In the rows, 128 means zero.
name the system of each run:
path 1, k414 (10 x 22):
[[103  76 225 142 126 149 103 161 186 112  75 148 100 106  92  84 137 125
  183 135 153 131]
 [ 92 119 108 152 117 167 127  99 219  64 136 211 127 136 132 160 185 123
  141 121 138 136]
 [138 194  81 157  88 143  94  50 107 103 151 163 117  76 140 135 127 109
   80  84  99 128]
 [144 145 176 145 145 108 116  84  95 151 108  70  71  38 151 100 117 134
   97 132 107  67]
 [ 90 103 168 155 151 113 179 150 192 160 119  55  97 106 164 170 164 179
  129 160 135 124]
 [119 177  95 171 120 115 187 165 175 138 164 111 167 186 134 206 145 114
  123  97  99 151]
 [165 182  84 146 155 102 124 135  29 112 135 119 195 163 123 149 118  80
  100 127 105  93]
 [134  98 143 110 157 144 101 118  46 150  97  53 166 137 118  82  92 139
  120 200 161 125]
 [ 81  71 152  97 117 178 165 163 170 157 127  93  87 190  87  97  98 119
  159 168 169 156]
 [107 105  88 140  90 133 159 192 144  83 150 221 101 177  76 141 146  96
  137  84 167 145]]
path 2, k27 (10 x 22):
[[ 92 171 124 150  93 135 124 164 131 120 177 116 143 123 150 183 130 155
  119 101  97 170]
 [109 104 167 163 159 126 140 144 164 106 130  97 163 105 154 168 172 180
  125 154 145 121]
 [127 100 122 118 169 138 113  98 114 151  76  91 128 137 143 122 144 114
  128 216 135 111]
 [133 162  79 114 116 132 110 121  36 153 134 105 126 145 128 126  95  95
   98 151 106 133]
 [116 153 131 141 107 120 143 153  76 100 195 105 139 103 127 127  99 173
   96  73 144 124]
 [120  81 152 127 156 136 178 110 178 103 156 106 132 119 127 106 133 187
  122 123 187 100]
 [160  91  82 107 155 148 149  65 159 144  97 150 107 156 116 111 144  91
  116 177 152  97]
 [155 157  77 141  89 122 105 119  71 138 108 180  87 121  98 124 122  57
   99 110 112 126]
 [100 155 159 162  77  99 138 180 117 122 146 130  88  91 111 119 109 145
  129  39 131 147]
 [ 97 119 167 130 147 115 173 117 238 130 131  98 123 132 153 125 143 175
  167  96 138 127]]
path 3, k178 (10 x 22):
[[115 140 146 120 164  85  72 170  70  62 101 159 201 146 141 103 132 136
  182 103 130 115]
 [110 106 183 129 148 143  83 170 112  91  72 165 133 162  85  81 123  66
  190 146 136 109]
 [ 78 121 157 129 175 178  99  94 107  81 101 113 108 139 135 103 137  80
  143 202 128  66]
 [ 70 134 144 202 146 144 150 131 100  56 138 118  98 108 120 140 157 102
   98 134 160  57]
 [149  87 122 177 153 121 199 150 153 123 118 140  97 133  94 163 175  95
   92 151 164  71]
 [187 108 108 173 130 141 141  99 133 170 102 113 135  91 117 181 167 115
   62 189 131 124]
 [155 156 140 170  87 134 147 139 111 199 142  65  98  78 119 169 115 124
   69 134  98 151]
 [159 137 128 108 135 104 191 153 132 193 174  46 141 141 140 148  96 172
  105 118 118 140]
 [164 130  96 112 114 122 136 148 109 145 165 112 223 166 116 142 102 176
  116 110 147 188]
 [164 139 112  75  88 161  96 149 102 149 157 162 151 168  85 105  72 105
  141 110 110 182]]
path 4, k27 (10 x 22):
[[ 98 141  99 185  78 105 120 147 117  64 126 210 109 108  99 119 150 119
  123  45 168 139]
 [142  94 180 155 121  72 175 177 204 168  84 121  91 108 107 117 146 145
  155  80 151 135]
 [128 156 139 101 149 126 111  52 216 162  81 125 102 131 169 112 138 105
  177 132  74 125]
 [116 186  99 166 123 131  87 125 118 106  87 155 196 187 122 151 139  58
  159 122  95 154]
 [152 144 184 138 151  73 106 226  71 119 123 126 161 114 128 152 131 130
  152 103  93 110]
 [ 98 105 180  61 150 120  90 139 130 126 131  95 140 114 168  86 102 205
  182 133 126 148]
 [157 111 103  79 144 180 133 100 160 149 159 112 206 194 123 133 105 145
  132 174 132 168]
 [198 115 128 115 142 174 102 131  85 101 170 181 155 109 104 164 139 100
   80 172 106  96]
 [ 90  85 151 122  87 156  92 184  65 103 137 158  63  87  96 110 120 135
  114 145 160 140]
 [101 101 116 104  85 139 183 160 170 183 169  94  60 129 128 147 114 171
  111 125 142 178]]
path 5, k363 (10 x 22):
[[133 119 155 166 117 115 150 165 161 119 140 139 132 103 114 157 151 151
  119  97 140 134]
 [158 122 111 136 142 109 163  99 148 145 139 116 107  94 146 148 149 150
   90 129 130 100]
 [127 151 100 104 117 134 138 104 113 171 150  82 106 125 153 137 103 138
  106 141 103 141]
 [132 149 145 110 137 133 131 173  95 141 157  92 151 160 123 138  97 121
  136 132 101 132]
 [137 135 123 146 161 110 129 142 100  88 133 132 194 152 124 132 134 128
  132 123 144 106]
 [156 125  78 141 126 110 116  89 110 128  86 156 149 134 114 110 138 111
  116 126 154 133]
 [133 112 112  87 118 141  99 113 108 144 101 156  78 130 118  95 116  98
  139 151 121 130]
 [ 71 113 167 113 119 162 100 156 128  99 131 132 106 135 121 105 116 130
  162 139 137 137]
 [113 113 168 173 123 143 140 145 185  99 123 141 149 127 102 136 152 132
  142 109 151 136]
 [165 123 117 145 125 121 143  94 181 131 129 161 111  86 135 155 166 139
  103 112 123 116]]
path 6, k429 (10 x 22):
[[112 170 101  79 163  93 104 121  71 143 136  78 151 141 196 138 111 157
  143 147  82 124]
 [123 189 159 122 153 157 116 132 115  81 172 132 168 172 122 121  97  80
  157  98  80  90]
 [137 103 169 157 151 173 108  98 164  58 142 156 201 116 108 120 146 147
  128 134 164 112]
 [112  64  76 103 144 144 133 147 122 115 129 147 156 165 132 157 162 164
  121 199 175 155]
 [103 109  86  69 123 161 134 135 105 127 156 163  35 143 133 132 125  95
  121 169 113 106]
 [118 157 122 159  73 187 118  71 120 132 147 122  78  97  95 106  97  89
   83 115 131 132]
 [149 125 118 207 100 127 174 121 180 167  91 106 141 136  84 146 145 101
   99 116 162 154]
 [157 102 120 132 139  61 165 161 169 170 104 136  85  89 156 173 179 163
  120 124 120 127]
 [125 157 123  99 119  76 125 164  54 151 158  92  94  86 165 130 101 170
  113  93  99 124]
 [136 177 172 130 149 118 143 121 102 130 141  68 156 155 113  72  65 104
  148  80 115  89]]
path 7, k316 (10 x 22):
[[188 117 107  97 129 157 135  94 146 175 132 134 119 137 112 132 117 101
  105 163 111 128]
 [145 115 119 112 114 133 121 156 119 179  92 133 103 156  98 125 118  81
  138 157 115 153]
 [143 112 173 118 126 111 127 162 138 162  93 107 134 140  99  90 102 125
  165 112 135 148]
 [144 125 156 112 138 144 106  93 156 130 113 113 184 143 120  87 104 143
  157 121 138 148]
 [136 134 114 116 122 164  93 123 123 114 141 147 194 163 119 140 121 123
  135 147 122 163]
 [121 129 140 111 127 126  90 188 104 109 130 166 146 140 130 154 139 124
  157 135 100 146]
 [ 83 115 164 127 128 110 100 161 140  98 112 142 118 104 146 118 144 166
  167 112 135 140]
 [ 97 133 121 138 116 131 135 102 167  94 152 133 147 117 146 125 136 183
  132  90 154 146]
 [140 160  81 145 121 131 131  99 142 102 157 164 151 126 144 170 152 125
  104 108 112 125]
 [128 136 109 162 126 102 124 157 107 130 109 145 104 104 142 185 173 110
  107 146 105 119]]
path 8, k476 (10 x 22):
[[141 100 172 139 137 131 115 172 106 121 123 103 198 141  93 111 111 153
  138 135 164 150]
 [126  94 123  89 145 168 129 115 157 122 120 143 146 190 104  97 116 107
  160 163 151 134]
 [126 150  79 101 129 122 124  80 146  92 141 175 145 154 141 101 122 129
  145  83 133 125]
 [140 133 110 142 152  79 162 157 125  99 149 138 167 137 140 150 147 160
  126  86 144 109]
 [119  95 152 123 170 130 152 151 171 117 135 119 134 133 147 163 167 154
  140 167 130 106]
 [ 94 132 116 122 118 137 112 118 180 127 108 159  93 129 154 157 162 119
  153 144  98 148]
 [154 149 112 135 106  92 128 145 130 148 119 167  87  99 131 152 145 110
  119  93  94 128]
 [161 110 163 135 141 100 111 150  96 143 106 119 113  68 131 136 142 145
  112 141 119 107]
 [106 118 145 116 131 137  90 145  91 151  92 100 114 127 134 125 125 118
  142 183 112 143]
 [125 153 131 105 114 148 109 127  99 140 130 128 100 147 115 101  90  80
  141 124  97 124]]
path 9, k30 (10 x 22):
[[152 128 135 114 162 145  98 111 108  73 148 177 136 106 137 133 147 114
  120 141 111  74]
 [ 98 116  92 153 104 155 117 103  80 106 126 133  98 105 115 118 133 123
   85 152 169 126]
 [145 141 139 168 120 122 176 123 138 140 139 112  82 104 104 126 124 100
   94  94 133  87]
 [148 151 151 146 139 143 135  91 154 119 167  98 166  92 151 152 133 169
  101 118 114 117]
 [150 128 110 141 111 143 122 150  94 167 135 100 151 124 122 179 132 132
   89 175 114 165]
 [148 118 140  80 134 114 146 180  84 154 164 110  90 123 127 128 100 140
  119 128 111 109]
 [ 85 134 133 108 124 138 143 116 130 129 153  73 136 151 138  89  88 169
  144 108 153 145]
 [143 156 123 144 119 128 144 136 163 156 114 112 175 187 105 131 111  95
  150 109 117 160]
 [184 127 129  80 152 117  92 133 119 121 134 177 178 139 133 128 127 129
  151 124  98 126]
 [120  90  93  89 114 136  89 112  89 128 101 157 109 127 119  88 121 137
  132 158 162 154]]
path 10, k30 (10 x 22):
[[164 162 107 148 111 118 103  18 166 132 102 138 164  86 143  93 126 147
  117  78 132 144]
 [204 103 151 148 102 152  95 112 155 185  85 147 127  77  98 152 151 108
   98 169 111 162]
 [154  59 157  86 123 142 139 176 143 133 167 162  67  72 123 151 149 179
  105 153 137 122]
 [ 55 108 101 138 102 105 172 151 148 138 143  89  84 117 159 146 142 200
  118 114 172 166]
 [111 174 142 162 136  72 161 162 165 173  99  72 135 146 161 166 140 125
  158 101  85 140]
 [126 148 176  95 177 128  77 153 114 122 122 104 183 139 170 151 133 137
  175 170  66 124]
 [ 78 102 114  95 135 164  93 173  60 104 119 132 127 185 114 116 113  98
  153 192 142 138]
 [ 94 137 110 118 134 120 159 140 107  82 138 156  93 182  97  72 103  78
  153  79 158  80]
 [128 173 109 162 137 126 122  42 159  80 113 145 181 137 129  86 124 114
  139  70 146 109]
 [198 136 109 164 121 147  89  73 132 142  85 169 165 106 102 145 152  79
   95 154 113 133]]
path 11, k429 (10 x 22):
[[141  94 121 120 129 153  89 119  98 148  91 121 154 133 111 120 128 125
  120 192 150 157]
 [101 121 131 107 116 161 126 151 160 156 121 131  84 156 129 152 133  95
  150 170  94 150]
 [ 80 148 132 160  88 143 111 115 145 105 126 149  79  92 132 129 139 123
  126  99 126 139]
 [116 134 105 192 117 100 136 128  99 128  83 111 135 122 112 128 144 114
  106 122 164 131]
 [152 126 135 135 163  96 147 134 133 162  98  99 113 120 150 157 151 115
  124 160 101  97]
 [121 166 144 119 131 125 123 133 120 132 170  96 127 101 168 160 124 156
  121 119  80 124]
 [109 155 138 149 138 126 150 143 113  89 164 109 163 152 119 116 108 131
  132  86 143 105]
 [153 105 127 120 173 125 140  94 145  99 124 135 168 138 130 108 138 141
  132 134 157  89]
 [158 111  94  81 138 143 116 120 119 134 153 146 157 141 143 152 134 151
  117 167 117 144]
 [123 117 127  96 110 168 129 164 114 118 173 154  98 147 102 130 110 111
  124 132 122 130]]
path 12, k178 (10 x 22):
[[130 112  84 124 127  86 119 172 110 171  67 151  86 138 145 175 173  99
  135 176 104 149]
 [160 173 138 142 154  78  97 115  70 165  80  83 139  95 157 129 124 110
  123 136  79 103]
 [121 148 215 167 143 113 135 174 128 138 121  53 172 128 115 118 104 137
  153 105 120 123]
 [107 101 139 112 157 158 144 188 128 117 151 102 185 201 116 158 127 135
  150 180 140 141]
 [139 123  86 112 126 159  98 149  36  96 152 160 155 157 103 136 117  95
  101 169 134 123]
 [160 129 145 125 121 149 127 104  76 127 133 128  87 115  76  65  83  76
  104 115 143  76]
 [116 114 158 145 144 173 168  58 179 118 143  77 124 123 113  84 108 137
  113 130 171  93]
 [ 88 123  93 168 103 173 168 114 184  93 178 142 133 142 125 180 161 148
   96 126 159 147]
 [175 113  64 107 105 118 152 146 133 146 157 199  78 114 125 181 161 118
   87 127 111 131]
 [202 121 119 106 113  88 107  85 113 191  95 128  97  53 137 108 122 153
   97 117 117 135]]
path 13, k363 (10 x 22):
[[115 127 113 118 112 126  70 105  98 147  97 133  86  62 170 150 155 147
  109 175 100 152]
 [ 72 106 125 114 108 116 149 208 120 168 116  95  73 159 130 148 126 134
  149 153 130 168]
 [ 89 149 149 155 162 126 191 162 158  80 165 113 130 176 122 142 134 105
  146  98 132  69]
 [154 178 112 205 116 138 130  69 126  97 142 133 170  94 119 147 141 112
   74  92 129 107]
 [197 112  93 114 105 133 101 117  80 188 108 141 102  84 120 156 138 112
   71 184 103 148]
 [ 79  92  94  49 140 142 129 178  79 137 154 113  82 171 151 132 113 148
  145 191 130 139]
 [ 71 138 140 150 126 151 169 167 142  80 164 107 170 209  91 101  95 119
  161  85 173 132]
 [204 142 152 182 143 146 130  80 164  85 130 177 194 112  82 122 142  89
  106  87 137  84]
 [185 101  85  97 109 136  65  57 106 148 107 176 109  48 151 131 154 156
   81 167 121 150]
 [ 88  74 117  43  97 133 121 180 114 195 120 102  50 143 138 107  99 166
  154 174 135 193]]
path 14, k414 (10 x 22):
[[137  95  98 105 130 155 153 137 140 127 144 158 112 170  99 128 127 105
  123 150 152 125]
 [141 112 105 114 100 141 120 142  94 112 158 167 121 116 102 121 117 140
  103 111 153 145]
 [166 110 155 106 130 124 125 111 132 124 137 144 123  96 111  84 108 147
  128  96 144 111]
 [140  98 118  91 143 116 139 110 165 135 131 147 101 110 150 124 145 164
  134 131 133 122]
 [141 143 111 109 104 112 127 134 152 153 145 144 114 111 148 153 133 154
  127 103  99 163]
 [156 156 149 115 141  98 111 145 118 135 129 133 135 110 146 137 127 125
  143 106  79 114]
 [120 131 138 113 157 109 101 129 118 126 106 109 157 126 163 136 141 152
  151 153 110 128]
 [100 145 131 122 120 139 113 128 144 148 108 101 141 159 140 129 119 117
  158 144 109 161]
 [100 142 127 138 122 133 114 155 114 119 107 139 114 155 119 131 130  80
  149 136 112 127]
 [110 123 138 163 120 140  96 136 103  96 103 144 147 123 108 123 140 113
  129 138 150 132]]
path 15, k476 (10 x 22):
[[112  92 158  74 145 132 149 165 166 116 171 137  88 118 150 138 137 178
  149 132 124 115]
 [ 87 139 151 149 124  97 120 123 192 135  71 130 102 122 150 119 153 127
  179 100 119 144]
 [187 151 107 162 140  94 135 122 136 158  85 151 129 126 120 163 159  69
  114 128  91 106]
 [162 116 129 111 142 139  83 130  66 110 146 155 126  69 147 157 150 141
   89 173 106 104]
 [ 64 111 137  94 105 127  99 195  73 133 132 111  82 123 139 122 111 156
  148 147 130 164]
 [117 145 171 114 128 121 151 134 150 164 107  90  72 152 107  73  84  84
  167  95 112 105]
 [151 169 140 189 146 130 112  55 120 103  85 119 165 116 112  97 128  72
  117 113 130  81]
 [133 127  62 151 132 148 130 133  45  97 155 132 174 147 119 169 141 119
   69 176 152 119]
 [ 84 101 122  63 120 173 156 156 112 118 221 106  82 133 144 133 100 184
  112 147 141 133]
 [ 62 146 171 149 100 123 157 117 209 141 120  84  92 131 131  87 106 152
  173  63 143 157]]
path 16, k316 (10 x 22):
[[134  99 232 139 136 157 105 201 123 141 119 110  93  85 104 154 137 112
  135 178  96 109]
 [ 98  62 145  62 154 131 159 125 192 138 130 109  96 146 147  92 127 187
  167 152 168 131]
 [125 142  53 109  91 142 135  66 141 111 141 171 140 173 103  76  94 117
  130  71 168 157]
 [202 157 140 174  93 143  93 144 107 125 133 183 169 102  78 160 133  79
   94 101  97 139]
 [153  92 186 117 148 113  94 178 145 169  89 122 114  80 154 182 171 150
  142 192  81 140]
 [ 48 110 107  91 124 104 150 130 174 159  99  82  93 164 169 105 124 179
  178 131 151 175]
 [114 184  91 157 111 118 161  88 147  99 149 126 178 183 110  88  92 111
  141  34 153 133]
 [196 156 141 183 154 138  95 111  94  86 126 159 214 108 109 162 153  89
   94 136 105  90]
 [120  87 137 105 152 122  88 185  73 144 112 112 119  93 168 188 168 164
  117 229 103 138]
 [ 30 127 125  75 115 105 148 162 124 138 144  83  46 146 171  97  98 172
  172 108 132 145]]

runs to name:
path 17 (2 x 22):
[[ 94  98 112 164 133 149 127  96 157 106  60 144 125 164  97  97 151  83
  146 158 181 124]
 [132 116  83 136 122 129 104  99 148 152  81 159  98 104 154 179 185 113
  110 187 106 145]]
 => k429
path 18 (2 x 22):
[[149 157 136 163 155 121 119  96 145 113 124 104 214 128 146 151 144 143
  124 126 116 124]
 [119 158 102 107 152 152 130  80 110 152 130  75 130 161 153 129 107 102
  120 174 100 111]]
 => k414
path 19 (2 x 22):
[[178  67 103 105 143 135 115 114  94 130  98 149 172 148  89  87 120 132
  116 167 188 136]
 [153 101  73  80 118 135 169  86 164 154 139 168  56 142 114 102 121 110
  114 119 143 115]]
 => k30
path 20 (2 x 22):
[[125 132 124 113 113 135 109 115 142 105 131 189  70  95 134 124 143 111
  130 106 108 112]
 [130 132 124 169  93 137 104 127  76 133 113 115 139 100 100 121 117 127
   94 130 154 153]]
 => k429
path 21 (2 x 22):
[[114 149 108 194  85 154 117 121 121 104 147 139 153 100 116 172 151 135
   82 121 141 161]
 [166 119 121  99 113 120 169 170 143 177 150 142  57 131 111 150 122 100
  114 121 100 119]]
 => k178
path 22 (2 x 22):
[[ 88 138  51  63 106 123  85  88 118 134  96 171  92 165 160  95 119 115
  168 133 115 169]
 [146 162 127 161  90 150  71 123  98 119  88 190 115 123  84 119 125  36
  129 116  97 135]]
 => k429
path 23 (2 x 22):
[[149  96 123 104 145 150 187 145 141 144 160 125  88 158  98 132 121 103
  109 150 141  91]
 [145 124 117 106 104 156 142  76 161 147 167 129  89  90 133 118 115 157
   94 113 131 134]]
 => k429
path 24 (2 x 22):
[[ 99  52 186 116 126 188  97 173 123  89 148 149 109  91 108 136 147 165
  122 194 161 133]
 [ 70 101  77 160 120 106 208 178 135 110 146 124  85 166 119 154 156 137
  110 116 188 120]]
 => k30
path 25 (2 x 22):
[[ 67 105 108 124 167 151 172 114 162  89 159 112  98 146 166 160 164 148
  121 176 148  87]
 [138 122  67 180 116  95 142 146  96  93 125 181 127 107 122 176 180 128
   79 117 158 118]]
 => k178
path 26 (2 x 22):
[[200 122  89  35 146 123 126 143 108 188 141 145 133 176 129 136 100 104
  139 160  78 138]
 [151 155 152 107 120 139  58  81  58 116 139 107 174  80 131  69  76 160
  119 108 125 137]]
 => k178
path 27 (2 x 22):
[[139 133 111 121 106 151 111 128 125 180 126 100 138 122 140 171 131 136
  107 176  98 181]
 [130 117 109  84 141 110 150 196 112 134 162 138 125 168 136 158 126 138
  142 131 111 131]]
 => k363
path 28 (2 x 22):
[[129 129  83 148 125 144 157  84 143 115 140 135 130 147 115 126 132 118
  100 123 158 117]
 [162 136 119 108 104 166 116 103 122 147 150 143 109 120 106 123 105 105
  105 133 112 136]]
 => k363
path 29 (2 x 22):
[[ 80 155 154 180 156 134 150 152 130 109 132  63 169 159 139 162 138 121
  134 147 124 111]
 [ 92 154  89 173 138 137 157 119 110 119 117  86 170 196 117 137 125  90
  122 144 150 124]]
 => k414
path 30 (2 x 22):
[[145 136 125 162 127 134 118 144  93 136 108 114 162 141 105 144 131  97
  111 151 129 134]
 [138 120 156 100 154 112 117 167  98 143 127  98 137 125 141 132 120 144
  143 152 107 121]]
 => k316
path 31 (2 x 22):
[[121 125 146  83 146 164 100 151 130 156 105 144  64 154 135 153 135  52
  158 207  55 107]
 [ 48 121 169 116 113 171  97 169 106  36 174 170  95 120 119  99 114 138
  159 102 145 113]]
 => k30
path 32 (2 x 22):
[[ 79 172 117 124  91 118 149 137 183 129 157 122 135 166 142 124 106 150
  167  53 118 180]
 [199 148 193 157 138  95 143 151 129 129 141 130 140  82 101 120 117 118
  120  62 106  81]]
 => k363
path 33 (2 x 22):
[[169 115  93  69 168  80 132 182  44 171 111 113 125 164 140 143 121 109
  131 177 101 107]
 [139 150 112  78 100 121  75 105  55 123 171 127 143  79 155  96  82 195
  111  91 121 164]]
 => k27
